In the rows, zero is written as 128.
name the system of each run:
run 1, R (8 x 26):
[[ 97 100  74 106 163 103 116 144 127 116 103 128 120 132 130 139  98 142
  149 117 157 104 147 171 116 164]
 [129 116  94 101 133 130 121 211 128 108 135 155 124 140 143 126 119 163
  167 107 130 143 136 143 151 121]
 [200 154 127 133  95 151 139 185 119 126 127 179 130 130 136 113 127 134
  140 103 121 137 109 118 147 109]
 [198 147 150 152 102 138 156 112  98 137 123 156 139 141  89 113 157 137
  107 102 104 108 133 122  98 117]
 [135 105 164 138 144 131 126  87 109 151 147 103 129 145  79 136 183 145
   91 120  92 128 167  92 118 121]
 [ 92 117 136 125 144 160  91  98 144 166 145  83 120 108 137 154 142 112
   90 142 129 144 154  71 159 135]
 [ 90 136 102 110 128 162 108  95 137 140 122 119 128  85 153 144  75  84
   98 141 169 107 136 134 140 159]
 [103 105  90  92 159 106 135 119 120  98 119 154 134 125 123 137  64 128
  133 120 158  99 143 185 133 167]]
run 2, P (8 x 26):
[[223 114 131 109 131 111 134  84  97  85  98 158 164 159  93  72 124 152
  111  63 111 118 108 147 188 127]
 [174  79  94 161 171 119  92 144 119 177  73 104  98 158  94 148 185 151
  112  95 108 119 167  88 108 147]
 [ 80 152 125 121 109 212 104 145 127 178 176  96 125  93 124 146 162 147
  101 119 134 123 192  82 106 121]
 [137 140 148 100  97 179 124  96 109 119 159 167 134  88 132 135  67  71
   68 151 137 130 137 121 181 124]
 [158  99 105 130 173 101 165  92 129 133 100 187 131 129 120 170  75 102
  124 113 140 101 124 142 133 197]
 [105 112  83  92 174 129 133 131 137 129 137 122 158 136 112 132 140 200
  165  61 141 107 159 132 135 176]
 [145 128  88  94 108 177  62 170 109 121 113 110 125 119 135  91 125 150
  114  95 143 135 151 124 179 103]
 [185 142 103 150  88 171 116 165  97 152  96 166  98 111 116 136 106  90
   95 129 141 104 150 135  92 126]]
run 3, Y (8 x 26):
[[157 156 130 177  67 150  90 194 125 157  90 122  71 111 160 131 130  66
  109 187 133 143 114 117  90  78]
 [102 156 180 156 110 113 202 112 115 130 172 161 128 129  95 158 132 114
  125 167 118  97 143 159  24 125]
 [ 88  89 184  97 171  70 155  70 135  83 179 122 157 152 115 129 130 147
  128 146  95 159 116 130 183 125]
 [113 129 114 144 146 104  84 116 187 151  87  71 124 123 197 127 140 111
  153 138 143 163  71  78 184 140]
 [106 185  99 160  84 135 113 136 136 139  82  78 128 114 151  91 142 122
  155 130 170  87 106 163  43 111]
 [100 103 146 114 120  85 139 160  87  69 145 139 109 153  94 113 112 132
  124 173 116 121 154 206  81  86]
 [107  94 165 127 153  84 152 182 153 123 173 161 107 149 154 176 126 125
  156 174  93 188 108  97 167 124]
 [143 193 156 165  97 128 158 113 176 152 134 115 161 116 182 110 161 129
  174 114 133 140  53  83 129 126]]
run 4, C (8 x 26):
[[105 130 159 158 122  56 152 119 127  95 119 104 121 155 121 110 146 127
  155 171 122 120 100 175  61  96]
 [ 73 118 167 140 144  60 145 160 153 103 158 105 121 156 150 135 154 146
  178 177 106 165  98 133 115 103]
 [ 97 164 161 149  98  97 129 141 170 115 137  96 127 125 191 106 141 109
  169 175 132 168  57 118 136  90]
 [120 165 159 164  87  77 141 108 135  94 104  97 129 135 147  81 131 101
  150 175 138 121  68 178  73  87]
 [ 89 109 160 150 141  35 154 144 134  87 130 110 115 173 122 118 152 141
  174 178 111 135 102 176  69  98]
 [ 75 137 164 146 131  69 139 175 173 114 161 102 120 146 177 133 158 144
  192 179 108 181  74 114 131  96]
 [111 189 170 161  69 100 132 127 158 107 125  91 134 119 186  83 139  97
  162 179 139 152  46 136 113  75]
 [115 140 170 169 103  43 150 105 122  80  99 101 121 158 124  86 140 105
  149 185 123 117  76 196  51  84]]
run 5, P (8 x 26):
[[113 107 120  72 137 156 101 174 125 101 169 144 130 125 140 131 104 150
  129 118 124 162 150 118 208 119]
 [179 152  86 143 104 152 112 151 141 148  76 151 118 105 170 127  93  95
  135 114 160 122  95 121 146 148]
 [161 153 120 138 110 142 162 107  99 126 121 153 148 129  82 113 132 147
  123  87 140  77 149 163  59 140]
 [152  85 149 106 152 131 129 146 100 120 163 149 127 158  80 136 158 172
  108 107  84 145 176 107 161 113]
 [144 130 118 138 133 171  97 149 156 183 123 121 117 110 162 156 142 117
  119 119 126 158 127  52 175 142]
 [130 172 118 133  99 177 129  63 126 149 119 119 147  84 132 116 102  93
   94 114 166  84 131 129 106 151]
 [132  81 131  96 159 111 143  89  87  94 137 164 134 141  71 136  90 128
   87 125 119 100 174 173 127 148]
 [113  79  89 101 186 120 116 184 145 144 136 149 114 141 138 175 122 162
  155 107 121 150 157 103 171 167]]
run 6, X (8 x 26):
[[ 82 112  99 128 149 157  93 123 126 168 125  80 117 117 113 148 152 143
  108 121 139 110 186 111 102 140]
 [ 76 127 119  96 125 169 110 121 124 124 159 127 124  95 135 147  80 106
   95 150 150 123 163 137 140 137]
 [135 125 119 108 137 122 151 113 132 113 134 179 135 112 144 148  62  99
  126 132 144 122 111 146 159 163]
 [157 128 106 114 147 100 156 134 131 106 113 160 152 144 131 116 113 158
  168  84 136 116 102 150 140 159]
 [161 128 103 119 120 131 107 177 114 113 108 128 130 148 120  91 152 168
  149  91 121 132 133 136 137 104]
 [168 134 128 144  97 162 103 175 102 149 122 137 105 129 108 125 150 127
  105 124 117 132 153 112 112  98]
 [144 135 157 138 114 164 146 112 108 156 158 149 126 118  98 147 145 120
   92 128 110 118 162 104 105 126]
 [118 109 154 115 156 136 137  75 127 136 160 130 144 123 108 145 133 130
  100 121 111 132 148  96 159 149]]
run 7, Q (8 x 26):
[[153 186  93 130  74 148 117 120 113 105  81 114 148 109 137  60 106 122
  138  97 174  81 103 187  87 114]
 [158  79 133 132 138  67 140 182  85  85 111 164  94 177  78 125 128 139
  130 149 101 122 151 190  91  99]
 [123 115 157 139 155 121 156 195 157 162 181 151 118 152 139 179 180 170
  169 128  87 179 135  59 145 128]
 [153 203 165 142  66 194 123  85 147 160 147 101 159  89 162  95 155 107
  108 114 134 138  91  69 152 102]
 [158 116 145 153 113 103 115  34  89 114  75 107 118 131  84 100 113  72
   57 152 130  84 137 170  86 120]
 [ 51  50 119 113 216  62 134 122 130 119 140 107 114 161  92 177 142 165
  136 144 111 122 181 147 104 166]
 [ 50 147 112  85 136 160 104 175 183 134 179 101 142  96 202 137 120 157
  178 127 148 175 111  86 200 136]
 [174 195  98 144  52 165 109 128 134 121  72 144 127  83 183  87  67  57
  123 136 185 108  68 157 127 120]]
run 8, C (8 x 26):
[[183 166 100 172  84 135 150 200 105 142  88 169 101 133 119 123 128 120
  152 120 142  92 124 163  35 119]
 [147 122 181 128 120 121 189 168  97 115 197 183 130 160  71 142 166 171
  134 127  79 136 165 131  88 100]
 [165 108 191 137 134 126 122 121 141 139 161 132 122 141 133 141 163 116
   99 150  74 195 110  52 210  99]
 [140 148 144 173 112 137  92  35 147 170  83  55 132 111 141 106 163  86
   83 134 136 120 102  79 127 125]
 [ 54 105 114 117 152 106 102  58 111 110 111  59 131 129  91 107 129 132
  101 139 151  82 172 181  75 130]
 [ 38  80  91  82 183  95 112 170 146 109 150 127 108 126 150 172  81 133
  153 160 147 142 154 157 147 157]
 [116 180  95 119 108 150 149 175 176 138 135 167 143  90 206 144  76 112
  185 121 171 138  75 120 152 160]
 [207 187 125 135  73 133 169 128 102  91 104 181 159 129 123  70 106 130
  153  89 145  94  83 183  97 116]]
run 9, Q (8 x 26):
[[140 122  52 167 154 106  92 155 164 170  33 103  96 124 174 145 117 111
  162 116 170 109  98 124 104 177]
 [ 89 173 102 119  88 143 145 188 111 107 144 121 137 127 115  96 144 178
  173 113 154  90 152 189  40  98]
 [154 111 181 117  99 100 149 195 110  81 172 183 112 153 127 127 113 120
  130 175  88 176 115 143 159  69]
 [187 142 162 184 132 116 167 117 159 179 122 158 129 135 147 166 159 109
  142 124 103 149  82  55 132 152]
 [131 166 152 146 110 142 131  46 124 140 123  72 168 126 102  77 184 148
  112  92 131  95 124 117  92 118]
 [ 93  75 147 116 146  91  82  94 109  97 117  75 106 146 100 112 135 114
   81 174 114 133 156 152 141  96]
 [ 58 102 110 130 171 114 115 147 168 159 135 109  98 115 165 193 114 111
  142 170 142 145 140 105 125 164]
 [ 79 189 107 111 101 152 149 125 158 122 149 127 157  86 178 114  89 124
  169 120 180 110  99 150 117 146]]
run 10, Y (8 x 26):
[[132  51 124 100 145 101  68 166  88  89 110 106  86 165  90 109 134 134
   88 152  99 153 174 153 163  84]
 [108 132 130 145 126 166 124 200 159 186 160 145  91 104 169 197 133 109
  133 160 121 166 141  63 131 135]
 [135 209 158 131  74 171 182  74 131 127 164 148 177  93 136 103 118 121
  130 110 153  98 100 134  99 130]
 [158  82 135 121 160  66 125  54 100  82  86 130 134 155  87 103  99 109
   90 129 122 104 124 178 142 139]
 [ 89  69  93 126 198 102 100 173 153 159 118 100  98 149 134 177 154 162
  150 127 118 151 159  98 140 159]
 [104 194 116 113  73 198 113 180 149 143 165 108 149  94 173 102 142 153
  158 106 152 142 121 101 140  99]
 [191 157 143 142  70 133 139 102  93  97  98 168 126 115 118  92  80  71
   93 147 141 101 104 176 107 103]
 [133  64 134 143 192  63 165 113 112 132 121 162 110 167  78 178 130 137
  125 138 102 113 159 144  89 165]]
run 11, R (8 x 26):
[[ 46 126 139 106 136 157 127 136 132 138 190 104 128 112 117 155 140 153
  122 148 129 130 182 122 103 124]
 [107 128 143  93 120 141 115 113 143 106 158 137 141 105 163 126  79 100
  114 147 136 156 108 119 205 127]
 [154 137 101 141 141 101 150  99 143 127  79 155 135 121 152 133  85  99
  146 116 158 103  87 151 126 175]
 [119 117  95 121 148  98 135 143 119 109 109 117 137 154 103 107 146 177
  165  93 135  98 141 171  87 138]
 [142 107 132 121 122 126 101 201 121 118 133 122 110 153 130 118 158 157
  139 131 102 166 136 114 159  83]
 [171 166 149 159  80 163 138 158 131 158 134 156 115 111 145 138 133  98
  115 137 121 142 111  94 121 110]
 [137 153 160 141 107 141 165  68 106 131 148 137 149 119  89 119 134 118
   98 122 127  89 143 139  83 126]
 [ 96  82 155 116 173  93 123  72 126 119 142  97 134 148 100 138 147 140
  106 138 106 139 150 116 152 136]]
run 12, X (8 x 26):
[[177 117  73 115 142 122 100 166 117 114  77 128 135 153 119  92 138 173
  157  63 137 113 126 147 143 139]
 [163 128  96 125 101 168  96 202  88 135 113 137 104 135  96 111 145 150
  115 103 125 115 176 141 101  98]
 [162 135 151 127  97 184 140 157  90 152 171 175 117 115  90 151 133 123
   86 128 107 124 179 107 115 112]
 [158 124 161 120 141 158 156  80 119 150 169 162 147 120  98 153 134 129
   88 107 101 132 149  79 162 150]
 [138 102 117 110 174 136 115  63 134 148 120 113 151 124 111 135 132 140
  101  82 126 122 143  92 179 176]
 [110 101  67  97 166 144  83 106 126 138  95 104 131 115 123 131 104 139
  113  92 159 104 163 135 153 170]
 [112 117  68  90 133 156 108 164 113 120 123 153 123 111 126 140  75 130
  125 111 163 101 166 167 131 151]
 [163 133 106  96 111 153 148 180 104 103 146 203 133 123 123 131  78 135
  138 104 136 119 140 158 147 139]]

runs to name:
run 13 (2 x 26):
[[176 106 140 160 124 110  80 105 135 145  74 103  94 129 150 124 130  70
   85 161 115 157  98  90 177 110]
 [ 89 143 119 164 139 124 131  69 137 164 103  76 131 119 114 134 162 124
  123 128 147  79 144 130  44 152]]
	C
run 14 (2 x 26):
[[113 159 106 159  87 139 100 154 122 142  89  96 102 111 139 111 129  98
  124 159 158 102 131 160  53 104]
 [ 84 116 152 119 124  99 164 151 106  92 169 154 114 138 105 145 108 128
  131 173 122 120 154 181  76 109]]
	Y
run 15 (2 x 26):
[[160 195 146 153  77 112 163 119 151 108 113 147 153 115 178  90 109  99
  170 136 151 127  41 146 116 114]
 [164 109 145 168 138  40 154 102 110  96  78 124 121 178  95 100 151 130
  143 138 111 105 100 181  66 117]]
	Y
run 16 (2 x 26):
[[ 86  97 120  98 160  96 123 190 138 100 154 119 125 158 132 133 146 183
  175 127 116 157 137 138 145 119]
 [140 166 113 138  86 146  92 187 154 133 109 107 121 114 188  98 136 119
  160 133 146 157  84 111 152  92]]
	P
run 17 (2 x 26):
[[ 92 117 109 125 138 150 108 153 118 150 138 103 115 126 109 143 155 154
  117 121 129 117 181 123  93 127]
 [107 138 138  96 106 168 118 144 119 118 173 139 132 108 135 127 103 123
  110 138 132 143 148 125 156 111]]
	Y
run 18 (2 x 26):
[[112 120 160 166 153  64 157 149 162 139 139 108 124 162 143 143 190 157
  182 147  95 161  91  98 102 120]
 [100 189 153 152  72 144 108 134 153 138 139  65 136 110 171  86 170 127
  149 149 137 147  86 103 113  78]]
	R
run 19 (2 x 26):
[[178 148 118 134 111 110 128 143 158 115  91 152 137 124 188 106  95 101
  159 123 144 152  48 120 187 133]
 [187 155 105 175 108 107 139 137 119 138  63 127 124 147 114  96 158 135
  151 100 138  89 101 152  55 127]]
	Q
run 20 (2 x 26):
[[ 40  99 117 104 159 143  76 107 140 145 148  49 122 119 125 139 150 146
  106 139 137 133 178 107 138 130]
 [ 67 157 104  99  99 173  90 146 144 130 140 107 122  78 181 125  71  93
  121 156 174 132 126 138 150 124]]
	Y
run 21 (2 x 26):
[[108 144 146 131 108 130 153 194 133 126 170 144 122 137 134 137 151 153
  164 143 118 145 130 131  98 101]
 [159 158 175 145  94 129 154 128 133 126 150 149 135 126 147 121 134 109
  128 147 113 153  88 105 142 104]]
	Q
run 22 (2 x 26):
[[142 176 134 123  94 174 167 127 127 131 156 182 149  95 141 135  86 108
  128 118 149 112 116 132 120 144]
 [188 117 136 118 136 107 156  90 101  96 112 171 149 147  94 105 109 133
  117  96 117 108 119 159 141 141]]
	Q
run 23 (2 x 26):
[[ 82  94 136 139 155 105  93  95 129 136 116  64 109 136 113 135 152 122
   98 157 120 127 156 125 114 121]
 [ 43 123 122 117 144 130 112 129 154 136 152  96 115 106 157 157 111 112
  132 167 149 136 142 127 121 139]]
	Q
run 24 (2 x 26):
[[156 125 127 129  82 121 114 224  88  88 116 159  88 145 113 104 112 119
  127 162 123 132 138 186  95  67]
 [175 149 161 169 104 117 185 207 133 148 156 191 112 148 130 156 158 136
  167 140  94 151 109 106  90 111]]
	P
run 25 (2 x 26):
[[126  98 123 131 166 106 155 151 120 142 138 163 113 145 102 173 132 145
  137 126 112 118 160 131  97 155]
 [114 144 138  99 131 157 138 140 142 130 179 130 157 123 138 126 143 164
  145  98 123 147 129  94 165 128]]
	Q
run 26 (2 x 26):
[[138 166 110 100 124 212 148 121 149 168 173 178 162  78 159 162  93 127
  127  81 154 128 132  70 181 181]
 [220 144 102 103 101 182 121  74  85 111  91 167 161 112 100  79  86 114
   82  59 149  86 134 151 168 144]]
	C
